Each scene shows the same named points in several views, each turned, perhaps mirrored, and shifted as a whole.
A view may leave some points out, and in a few views one point is out of place. Which views, in the order they come, and which point in each? Write none if none.

-- scene 1 --
view 1:
  zosa -7 19 35 3 -6 20 -9 -14 -11 -20 0 -13 -13 10 -15 -13
  bizi -6 22 29 5 -13 15 -7 -13 -7 -19 8 -17 2 20 -19 -19
  ditan -4 16 42 -1 -5 11 3 -9 1 -25 5 -12 -15 10 -22 0
  tuda -7 21 30 5 -12 17 -9 -13 -8 -18 3 -16 -2 19 -17 -19
  zur -5 18 40 -2 -6 9 2 -9 2 -23 1 -14 -15 12 -21 -1
  vut -4 17 39 -1 -4 10 1 -9 0 -25 2 -13 -18 9 -22 -2
  Busu -5 17 38 -1 -5 12 1 -10 -1 -23 2 -12 -17 11 -20 -2
  kalut -7 22 36 4 -8 18 -9 -12 -8 -15 -6 -15 -11 14 -15 -15
view 2:
  kalut 8 2 -13 -9 7 -22 -1 -6 3 -14 -6 -2 -17 10 -22 0
  bizi 14 7 -13 -4 9 -26 1 -9 12 -20 -8 -3 -26 23 -23 0
  zur 11 1 -14 -20 0 -18 -3 -3 15 -7 -1 12 -17 17 -16 1
  vut 15 1 -15 -19 -2 -16 -3 -1 15 -6 -1 11 -18 15 -16 -3
  Busu 13 2 -15 -20 -1 -16 -1 -2 13 -9 0 11 -17 15 -16 -1
  tata 14 7 -14 -4 9 -23 3 -8 6 -21 -8 -5 -24 17 -24 -2
  ditan 15 2 -14 -21 -1 -16 -2 -3 15 -7 2 14 -18 19 -16 -1
  Seri 14 6 -13 -4 9 -25 5 -7 9 -19 -10 -3 -25 19 -25 -1
  tuda 12 6 -13 -5 9 -25 1 -8 9 -19 -9 -4 -24 18 -23 -1
view 3:
  tuda 5 8 9 -3 -26 2 -20 11 3 -4 -17 -12 2 -1 -1 -7
  Seri 4 9 10 -3 -27 0 -18 13 3 -5 -19 -11 3 -2 -2 -7
  vut 4 8 6 2 -8 7 -6 19 5 -3 -1 -5 4 6 9 -12
  zosa 5 7 14 -7 -16 1 -19 14 1 -2 -9 -10 1 10 0 -13
  ditan 3 9 6 1 -6 8 -3 18 6 -3 -1 -4 3 3 10 -8
  tata 3 10 12 -6 -26 1 -21 11 3 -5 -18 -11 1 1 -3 -9
  Busu 4 8 8 2 -8 6 -5 17 4 -3 -1 -6 3 6 7 -11
  bizi 2 11 8 -5 -28 4 -19 11 6 -7 -18 -10 1 -4 0 -6
  zur 5 6 5 3 -8 8 -5 15 5 -2 0 -5 2 3 7 -8
  kalut 9 3 11 -3 -18 0 -21 11 1 1 -9 -10 1 5 -3 -10
view 4:
  Seri -31 -9 17 -9 20 -4 -7 -2 -17 -10 34 37 -45 4 -8 13
  Busu -36 -11 16 -4 13 -13 -4 -19 -29 -13 47 36 -36 14 -14 13
  tata -32 -10 15 -8 19 -3 -7 -1 -17 -9 31 37 -46 6 -8 12
  vut -35 -10 16 -4 14 -15 -4 -22 -29 -12 48 34 -37 14 -17 14
  bizi -33 -10 18 -12 20 -7 -9 -2 -19 -10 31 38 -43 1 -10 14
  zur -36 -12 18 -6 14 -13 -6 -19 -30 -13 50 37 -34 11 -15 16
  tuda -33 -10 17 -8 20 -4 -7 -2 -17 -9 34 37 -44 4 -10 14
  zosa -34 -12 10 0 16 -5 -5 -7 -22 -9 37 35 -42 15 -13 9
view 5:
  tata -5 2 28 -2 21 -2 12 6 6 -10 47 -18 -17 -26 4 -19
  Busu -11 4 30 -15 14 4 7 -2 7 1 44 -37 -29 -16 5 -14
  Seri -6 4 27 -5 21 -2 12 6 8 -11 45 -16 -18 -23 2 -20
  ditan -13 3 32 -16 14 4 8 -3 9 3 42 -36 -31 -13 7 -16
  vut -13 6 31 -15 15 3 7 -5 6 1 43 -37 -30 -14 7 -14
  kalut -7 6 24 -1 15 3 9 -1 5 -6 51 -24 -20 -24 9 -12
  zur -12 5 27 -15 13 5 7 -3 9 2 42 -35 -29 -12 8 -15
  tuda -5 4 26 -4 20 -2 10 5 6 -10 45 -17 -17 -23 6 -19
  bizi -6 1 28 -5 23 -3 12 7 8 -10 42 -17 -18 -20 6 -22
Moved in: none

-- scene 2 --
view 1:
  dipug -2 2 -10 -17 -12
  Lenuf 17 10 -10 0 -14
  dek -14 8 -19 -1 -11
  zan 1 -8 -12 0 -20
  pip -9 -1 -3 0 -2
  Zaba -17 -2 -5 5 -7
view 2:
  dipug -8 -4 17 48 8
  Zaba -6 -11 30 22 12
  pip 0 -13 32 29 12
  zan -12 -3 40 40 2
  Lenuf -3 3 40 55 21
  Vigig -15 -9 29 45 17
view 3:
  pip -14 13 -8 9 45
  Lenuf 13 27 -12 4 33
  zan -10 34 -17 11 43
  Vigig 0 28 -2 16 42
  dipug -4 23 -7 27 32
  Zaba -15 15 -8 13 54
  dek -6 21 -5 26 47
view 4:
  dek -20 10 -10 -1 -9
  Vigig -10 6 -12 7 -4
  dipug -21 2 -5 10 -13
  zan -18 -1 -4 4 11
  Zaba -26 4 -19 -10 1
  Lenuf 0 -14 -7 7 -2
  pip -25 -3 -22 -4 -1
view 5:
  zan -24 -12 -29 -2 -11
  Lenuf -37 -1 -34 0 9
  dipug -22 -16 -49 -11 2
  dek -27 -10 -51 -10 -12
  Vigig -29 -13 -40 -3 4
Moved in: view 1, view 5
  out of place in view 1: dipug
  out of place in view 5: Vigig
